In the data rows, 128 means zero.
A hidden rule labels the rows of this table. It goes by one to three of the table's principal directions, not those with the most spread.
[154 172 229 141 130 158 146 114 111 113 130 166 150 179  55 162 123 158 164 114  86 165 127 159 107 130 119 121 126  60 113 149 113 112 134 116 185 119 141 126 120 121  90 111 101  90 137 122 106 141 108 131 176 146 118 172 147 133 165] 1
[124 108 190 112 139 117 141 148 137 134 171 145 133 123 127 120 127 119  83 128 100 130 116 123 124 157 160 140 172 136 137 153 175 126 114 143 116 127 151 139 119 101 110 172 136 127 125 158 123 109 138 111 136 130 139 138 146 174 137] 1
[176 117  89 135 136  92 124 126 113 115 107 131 103 114 132 100 126  91 105 131 128  79 123 119 126 138 137 141 100 140 122 127 130  96 135 132 128 122 149 103 118 144 125 120 121  86 135 161 129 111 136 137 120 158 102 109 110 150 126] 0
[126 107 138 124 108 167 131  83  93 114 132  87 131 127 150 130 146 142 152 144 136 145 120 118 113 106 128 100 126 113 130 124 111 121 146 113 119 118 120 168 132 148 171  98 151 120 140  94 121 142 157 147 110 142 120 133 163 139 109] 0
[153 151  91 157 134 106 136 127  95 127 107 119 124 132 129 157 120 122 143 124 121 136 137 137 152 103 117 116 132 147 109 132  91 121 139 127 138 130 144  98 108 130 132 119 126 110 140  85 101 142 121 129 146 113 108 117 109 144 104] 0
[139  29 123 150 113 158 161  67  53 165  92  98 166  93 141 131 159 163 146 150 105 132  94  65 109  95 219  97 187 135 121 139 113  92 139 105 102  94 168  96 108 178 200 177 169 127  97 143 137 112 120 150 131 108 104 101 116 186  93] 0
[146 100  73 164 115  86 106 180 153 106 136  95  98 103 138 128 106 113 106 116 119 104 130 124 157 124 118 141 123 198 156 137 169 165 119 185  94 130 139 111 107 123 102 133 125 138 175 130 123 115 201 123 105 158 123 119  79 183 112] 0
[ 89 130 117 121 132 144 111  97 146 103 118  94 152 155 120  95 150 152 135 132 187 116 140 135 112 121 107 153  89  82 113  93 131 185 149 105 131 134 108 183 130 146 191  86 146 148 107 126 132 124 134 108 102 110 143 148 179  71 143] 0
[ 84 205  86 152 169 121 134 164 137 120 127  95 148 154 158 141 115 102 114 134 158 114 134 163 153 131  90 171 136 151 139 151 126 172 140 137 145 165  97 132 103 139 159 111 118 125 156  49 121 177 154 108 152 105 115 119 181 126  82] 1
[ 91 142  75 161 114 142 108 174 150 128 116 129 123 108  88  53  98 102  59 120 150  75 148 153 185 162 103 145 126 113 112 111 163 204 148 145 175 161 104 106  83 159 185 146  89 119 132  57 127 168 121  92  97 134 179 133 115  84 122] 2
[ 80 118   0 152 127 129  97 103  90 128  89  91 121 131 148 138 106 145 185 125 199 103 157 152 207  46  68 122  99 181  93 120  72 183 157 119  93 122 118  91  62 192 183 123 109 145 139  48 116 154 134 110 108 103 153 107  80 135  36] 2
[ 84 190 191 107 199 104 173 157 178 141 164 119 151 162 140 122 163 131  94 117 136 101 140 157 109 155 110 167 176  59 124 133  91 132 115  85 186 161 125 143 115 131 182 123 119  74 146 124 113 141 145  79 182 110 100 149 255 118 152] 1
[118 143 192 105 157 108 133 143 132 103 175 161 128 160 122 115 138 100  80 144 136 139 142 165 122 138 131 152 133 122 109 165 162 136 121 124 133 116 162 152 113 104 104 128 101 101 143 158 116 109 134  84 137 140 142 164 173 166 137] 1
[149 189  51 187 137 127 119 189 134  92 106 104 128 161 130 128 106  85 114 110 164 120 145 186 204 108  68 115 110 179 113 136 112 201 147 151 144 145 142 117  81 151 136 106  84 126 180  60 102 164 143 120 129 113 164 133 112 130  77] 2
[121 155 170  95 122 148 134 169 195 135 173 147 104 122 141 126 135 120 104 112 129 139 116 137 117 171 115 139 146 129 156 128 167 137  93 138 115 133 101 140 156 117 110 153 116 144 136 137 158 111 148 139 125 146 160 156 168 122 141] 0
[156 208 196 103 179 112 130 164 175 104 164 145  99 166 102 129 114 109  97 105 121  88 141 182 132 170  66 165 102  61 121 107 121 102 124 108 198 159 128 144 113 127 108 120 118  79 158 149 109 117 119 115 147 166 106 167 209  84 163] 2
[ 89 167  44 154 123 113 149 196 208 154 113  69 145 127 174  80 173  97  88  86 194  90 107 109 185 149 112 152 178 180 166 124 147 197 131 151 111 176  95 130 115 150 203 144 119 138 149  50 158 130 160 155 106  46 143 161 201 125  60] 2
[ 65 139  97 124 164 101 145 129 173 152 139  98 161 121 153  99 147 149 100 134 177 105 114 130  97 139 139 188 118 101 169 124 140 146 116  94 129 154  94 131 133 138 182 118 127 173 104 137 151 138 138 106 138  75 120 120 180  72 128] 0
[ 32 142  85 143 123  94 132 143 145 126 126 116 142 149 183 119 160 111 123 121 217 164 146 129 157 103  93 150 145 183 129 146 110 188 125 117  93 147 115 160 141 123 159  87  99 143 164  74 116 139 153 103  98  57 143 147 166 141  61] 1
[122  78 113 176 116 113 113  54   3 100 124  54 144 147 141  91 113 148 117 197 106  80 177 120 115  73 116 101  55  38 129 128  50 136 174 112 183 115  96 175 142  94 164  25 159 118 137  59  55 192 116  99 135 191  95 110  52 129 172] 2
[107 155 143  96 130 102 134 119 141  91 134 136 169 181 184 150 183  84 142 132 207 194  95 130 127 101 152 153 172 215 109 163 145 135 121 139  53 128 167 195 163 102 112 111 124 123 123 153 153  96 134 140 122  48  99 148 241 175  61] 2
[168  97 107 179 113 119 117 128  76 104 116 111 128 145 119 146 113 132 135 142 114 124 149 133 156  87 121 105 123 151 102 147 105 165 139 158 122 104 153 107 107 119 120 127 128 127 142 105  97 128 125 116 140 157 141 135  53 185 126] 0
[ 23 119 131 126 135 117 110  96  67 121 145 112 146 154 144 130 114 155 134 167 163 138 178 141 155  79  97 143 141 124  81 152  90 182 148 115 133 125 109 151 106 114 165 100 125 112 130  41  90 180 122  48 138 120 138 132 127 140 108] 1
[210 235 141 122 158 205  92 207 224  88 116 133 107 154  41 120 117  81 122  68 114 121 124 183 140 211  51 113  85 107 124  71 252 195 181 169 151 175 124 143  55 157 110 138 158 147 138 172 161  58 179 148  76 112 215 195 191  14 167] 2
[117 102  96 118 114 114 148 105 107 170  91 157 130  89 150 118 143 118 138 131 125 104 123  89 109 130 162 125 144 120 134 139  97  75 115 112 120 124 111  77 157 134 125 143 118 106 105 147 141 128  93 148 136 130  95  85  96 136 130] 1
[170 114  59 116 166 122 143 117 125 126 122  85 122 115 198 124 142 102 122 149 157  86  91 121 134 114 156 145 123 195 146 145 126  95 127 125  76 113 149 128 104 170 163 160 148 135 120 148 152 119 143 169 132 128 109  91 154 177  59] 1
[155 149  46 129 127 152  97 122 169  81 112  68 108 147 171 139 138 113 181 124 179 122 118 146 157  94  71 118  74 185 148  99 113 162 142 156  74 137 107 196 132 152 138  87 145 173 154 109 142 121 178 185  81 136 129 123 146 125  72] 1
[ 72  74  79 170 107 154 102 129  71 138 116  98 129  86 120 122  72 154 118 153 100 124 165 122 175 105 127 110 143 152 109 128 113 190 156 149 152 123 110 105  83 149 169 149 129 138 140  22  99 197 140  76 119 158 156  86  47 147 107] 1
[105 213  82 138 156 167 123 226 246 140  92 135 118 168  66  72 132 120 110  56 188  93 153 171 183 190  60 159 112 142 119  90 154 201 159 128 188 163 124  99  73 193 150 130  96  84 152  80 143 142 144 128 124  78 189 167 186  35 104] 1
[220 173  96 142 163 165 107 184 199 118 106 113 110 137  65 132 108 119 139  90 108  75 107 151 137 174  91 131  88 134 141  95 216 151 146 168 121 151 137  95  62 166 111 167 162 164 117 208 164  67 155 167 111 127 174 152 109  62 154] 1
[138 161 106 131 114 151 130 135 184 121 105 130 147 155 114 108 165 111 138 107 182 164  95 126 146 143 131 130 128 182 121 121 167 157 128 142 100 134 135 158 133 136 128 124 100 161 104 141 178 100 115 168 106  49 163 172 159  82 100] 0
[ 74 111 218  98 142 164 160 121 154 129 172 173 149  94 102  78 123 130  64 108 127 166 112 160 119 182 174 144 181  95 105 133 138 137 129  75 190 132 160 155  89 172 193 175  65  80 130 101 118 177 140  74 135 124 161 121 246 141 119] 0
[127  84  32 178 119 117 134 175 126 148 114 105 102  64 153 115  97 122  95 134 110 109 133 122 180 119 139 122 134 207 167 159 135 155 126 158 107 116 126  70  84 151 123 171 103 156 163  68 113 158 161 131 118 151 156  85  29 183  72] 1
[ 95  88  67 159 117 102 127 116  73 169  95  99 134 112 152 173 121 175 177 156 102 134 169  92 147  61 127 105 134 151 140 151  64 125 135 140 113 110 103  78 133  96  95 123 157 156 126  74  99 147 102 121 152 121 103 100  10 148 121] 2
[145 188 139  72 150 171 126 128 173 136 143 175 122 137 115 140 107 100 138 122 136 102 104 166  88 180 129 166  98 109 134 122 183  89  93 130 116 134 102 112 155 141  91 154 121 147  82 205 183 113 105 160 154 156 127  96 160  82 154] 2
[210 179  34 165 160 153 161 185 221 139  73  85 110 121 117  66 173  82  91  89 152  90 104 125 140 196 126 126  81 165 162  99 167 137 150 127 156 141 139 116  89 186 159 116 110 130 145 147 165  96 157 200 105  80 162 152 147  63 110] 1
[173 226 254 112 135 161 161 142 129 124 139 251 132 154  34 148 116  90 106 110  65 171 138 186  65 204 143 148 114  34 104 173 177  97 112 118 210 108 126  70 138 102  37 130  46  64 122 162 135 116  90 109 198 183 140 169 152 126 221] 0
[194  47  43 191 137 135 150  65  53 162  64  51 154 111 118 121 145 159 163 158  94  68  96  73 101  88 204 114 105 133 150 127 105  68 151 124 128  97 155  68  98 188 180 122 170 131 102 160 145 117 142 183 152 129  60  84  53 159 111] 2
[116 150 150 128 104 173 145 125 115 126 122 153 155 132 139 131 142 102 119 131 136 175 123 138 137 136 141 108 161 128 118 148 133 156 132 130 124 127 117 149 145 117 133 144 112 142 119  83 126 140  95 140 124 113 159 136 157 141 109] 1
[ 75  90  97 113 143 118 165 123 165 178 124 122 165  99 150  98 156 152 112 117 163 126  97 109 106 133 203 169 155 149 163 134 127 103 105  89 121 118 141  99 134 168 168 159 106 140 102 150 164 139 130 131 152  71 102  90 176 132  93] 2
[144 201  88 187 179 126 135 134  85 168  76 133 150 139  64 206  75 167 168 162  62  98 166 159 103 113 106 151  96  49 110 133  86 104 123 121 218 147  88   8 107 128 112 127 132 148  99 117 122 166  55 100 214 147  79  95  30  43 202] 0
[166  74 137  47  97 131  97  54 144 132 115  69 101 142 191 113 165 144 182 110 165  93  78  11  79 158 159 131 115 160 127  25 118  29 130 126  74 137 129 238 235 128 168 103 255 106  71 198 176  83 112 238  71 103  43 112 209  94 120] 0
[172 132  88 170 151 116 151 180 143 145 123 115 124 113 142 102 138  93  63 152 113  97 126 130 129 153 145 135 132 142 166 155 148 127 127 147 142 139 129  89 118 121 128 150 132 146 134 125 127 122 118 147 134 132 138 129  97 131 126] 0
[142 169 204 147 132 147 178 154 155 115 142 159 163 155 125  86 172  83  78 132 110 186 113 153  86 169 162 120 128  99 178 173 111 122 126 114 194 119 123 163 174 100  79  69  41  97 165 114 134 156 145 138 171 131 131 157 186 137 153] 2
[153 241 104 145 172 148 120 189 217 103 104 127 120 161  56 111 112 110 116  75 161  81 128 196 160 179  53 168  94  89 104  86 161 167 146 121 200 184 127 110  61 190 168 126  97  97 149 125 139 133 136 125 123 109 142 166 211  27 135] 0
[129 102  57 150 131 141 125 114 117 154  86  85 126 105 132 156 118 171 169 131 125 123 137 103 150  99 133 124 122 165 124 111  99 131 142 129 122 115 121  92 102 158 144 151 158 155 111  95 132 131 116 142 135 113 118 103  74 110 104] 0
Which label does each new row get?
[ 60 147 231 133 114 150 126  45  46 113 122 125 191 206  68 161 145 200 204 130 130 182 160 136 111  69 101 113 126  18  81 131  72 154 171  84 179 120 113 171 122 107 142  55 131  98 119  70  86 149 101  80 161  94 110 193 167 103 163] ~ 2
[102 225 249 121 120 174 124 130 125  98 166 182 142 162  48 123 105 116  93 131  97 183 164 188 100 188  87 146 103  22 107 150 177 179 155 131 219 146  70 159 126  71  83  90  82 109 124  57 109 156 106  75 151 157 174 202 175  61 214] ~ 0
[115 144  94 165 158 130 129  97  49 144 104 101 151 128 124 154 104 139 137 174 104 117 146 135 125  96 127 120 125  93  98 126  83 121 148 105 175 137 115  91 102 143 181 111 140 131 113  85 117 171  98  89 160 121 104 100  95  92 137] ~ 0
[156 133  46 186 150  78 128 125  91 136 100  74 126 158 136 140 128 140 140 157 122  75 151 116 130  88 114 138  84 127 138 128  93 140 126 144 124 118 116  93 134 111 133  80 154 154 124 122 113 122 130 128 163 132  99 117  31 134 144] ~ 0
[ 78  67 120  91  62 112  76  45  34  90 122 122 124  93 169 101 100 106 139 150 138 130 128  92 141  89 144 106 119 122  97  86  85 111 151 122 115 121 106 199 181 119 152  78 132  93 127  81 119 170 129 103  75 172  76  70 137 149 112] ~ 2
[ 42 144 137 146 140  76 138 197 145 158 149 130 142 125 121 124 116 149  87 114 119  95 158 138 181 117 107 150 210 108 118 147 108 183 110 131 161 155 116  74  95 117 158 164  98  92 155  64 106 164 134  41 166 112 130 140 135 144 133] ~ 2
[218 131 101 171 137 117 125 143 102 117  98 115  99 119 124 160 107 120 136 150  73  77 123 122 122 120 114 112 119 108 138 115  97  90 118 153 135 132 128  84 140 134 114 132 164 121 137 155 114 116 124 158 144 202  86  94  61 132 154] ~ 0
[ 97 114 188 105 113 124 154 131 114 130 191 183 134 116 164  95 148 102  45 186 135 160 138 149  95 139 167 125 159  93 125 183 136 133  82 109 124 107 123 142 181  74 134 140  83 141 111 127 123 152  82  88 140 159 172 139 134 161 160] ~ 0
[163 149  13 182 125 160 129 169 159 136  54  92 114 101 119 106 134 106 136 106 138  97 127 124 172 137 103 107 110 163 145 105 129 157 160 145 138 147 118  90  85 192 165 130 126 131 157  81 135 132 151 175  90 117 143 115  99  96  82] ~ 1
[ 92 133  97 110 159 139 155 153 206 150 116  91 133 110 137 129 155 187 150  75 164 155 114 121 161 129 128 132 166 176 129  97 114 163 138  88 112 125 155 138  72 187 190 165 138 132 132  94 130 133 171 120 129  44 162 128 199 101  71] ~ 0
[163  87 186 128  99 157 140  71 100 157  94 119 147 139  93 129 164 164 169 132  79 150 116  54  67 145 182  96 120  82 132 101 120  59 140 119 159 111 131 151 183 106 110  98 180 118  93 175 144 100  90 186 128 114  82 149 106  97 187] ~ 1
[ 71 154  90 143 161  93 150 184 193 161 131 127 104 107 144 145 134 152 122  94 158 124 138 142 154 129  84 160 148 146 149 129 118 156  98  97 122 142 118  72  91 170 155 151  89 143 173 118 130 116 170  93 130  96 152 142 137 114  94] ~ 0
[127 189 251 114 141 128 139 110  95 106 167 168 116 169  81 141 114 128 113 124  87 143 180 174  99 155  79 132  93   5 101 135 100 114 139  95 223 129 108 150 135  81  84  75 105  69 154 105  68 138 104  82 166 187 121 179 158 108 212] ~ 0
[117  93 107 123 139 124 118 133 125 155 141 104  99 102 137 163 108 175 153 142  94 102 146 112 124 106 119 128 131 133 139 124 123 126 109 138 105 108 111  83 113 137 126 157 158 151 130 137 135 116 157 109 142 170 128 112  64 145 143] ~ 0
[127 197 183 117 136 107 123 181 154 127 159 196  92 136  65 179  87 147 132  89  92 160 164 182 163 137  66 120 138 100  88 133 138 148 107 124 157 130 139  75  88 101  66 156  83 113 149 121  97 122 110  69 155 134 178 169  94 104 170] ~ 0
[125 139 121 133 123 145 127 125 144 139 121 120 116 142 107 136 138 156 158 132 124 135 146 126 111 125 107 114  96 107 132 118 125 129 118 123 133 117 110 125 142 124 116  93 129 146 129 140 134 123 133 138 131 132 141 146  87  90 160] ~ 0
[140 185 173  89 117 145 133 136 154 114 130 174 118 141 120 138 147  99 144  97 132 151 134 151 130 145  91 103 122  92 119 122 130 127 124 117 125 127 110 143 146 108  76 115  97 117 136 155 134  91 114 133 124 134 155 159 158  96 158] ~ 2
[163  71 124 111 135 114 138 111 123 143 143 117 106 107 173 142 139 139 129 137 125 115 104  94 118 118 161 120 155 166 127 118 111  82 101 120  82 110 164 124 142 142 153 173 169 138 112 178 137  97 124 155 123 135 114 106 124 175 105] ~ 0
[124 163  59 137 165  79 141 170 144 143 132 132  97 114 154 134 129 109 101 124 155 117 146 157 177 110  97 135 145 173 112 141 108 140 121 114 114 136 147  73  77 142 148 151 102 123 145  96 113 124 134  96 134  93 152 127 118 132  81] ~ 0
[109  95 255  70  93 157 129  39  83 106 164 135 141 169 124  97 159 139 140 111 142 163 138 113  96 134 134 116  88  45 122 112 107  86 164  80 166 106 128 237 167 101 112  73 143  85 133 123  95 112 101 150 101 141 108 190 218 142 148] ~ 2
[139 139  54 175 121 137 124 184 160 149 104 123 110 105 119 120 115 110 116 115 125 118 156 139 157 142  95 118 102 161 159 144 146 168 139 162 137 142 100  73 101 125  95 138 109 164 150  93 123 128 131 146 113 126 172 135  46 109 124] ~ 1
[100  95 207 133 135 127 148  91  72 136 141 148 164 132 130 172 122 151 139 153  87 178 127 108  86 125 180 142 189 128 113 166 109 111 125 131 134 117 140 130 147  98 113 145 149 108 108 116 107 143 125  98 179 135  87 102 143 188 140] ~ 1
[100  81 166 130 138 147 137  95 113 141 109 115 160 131 105 176 132 203 189  99 125 145 129 112 120  96 140 126 177 101  97 104  90 130 142  95 131 128 167 117  92 176 186 167 181 112 123 136  99 120 133 112 135 103 100 118 177 149 113] ~ 1
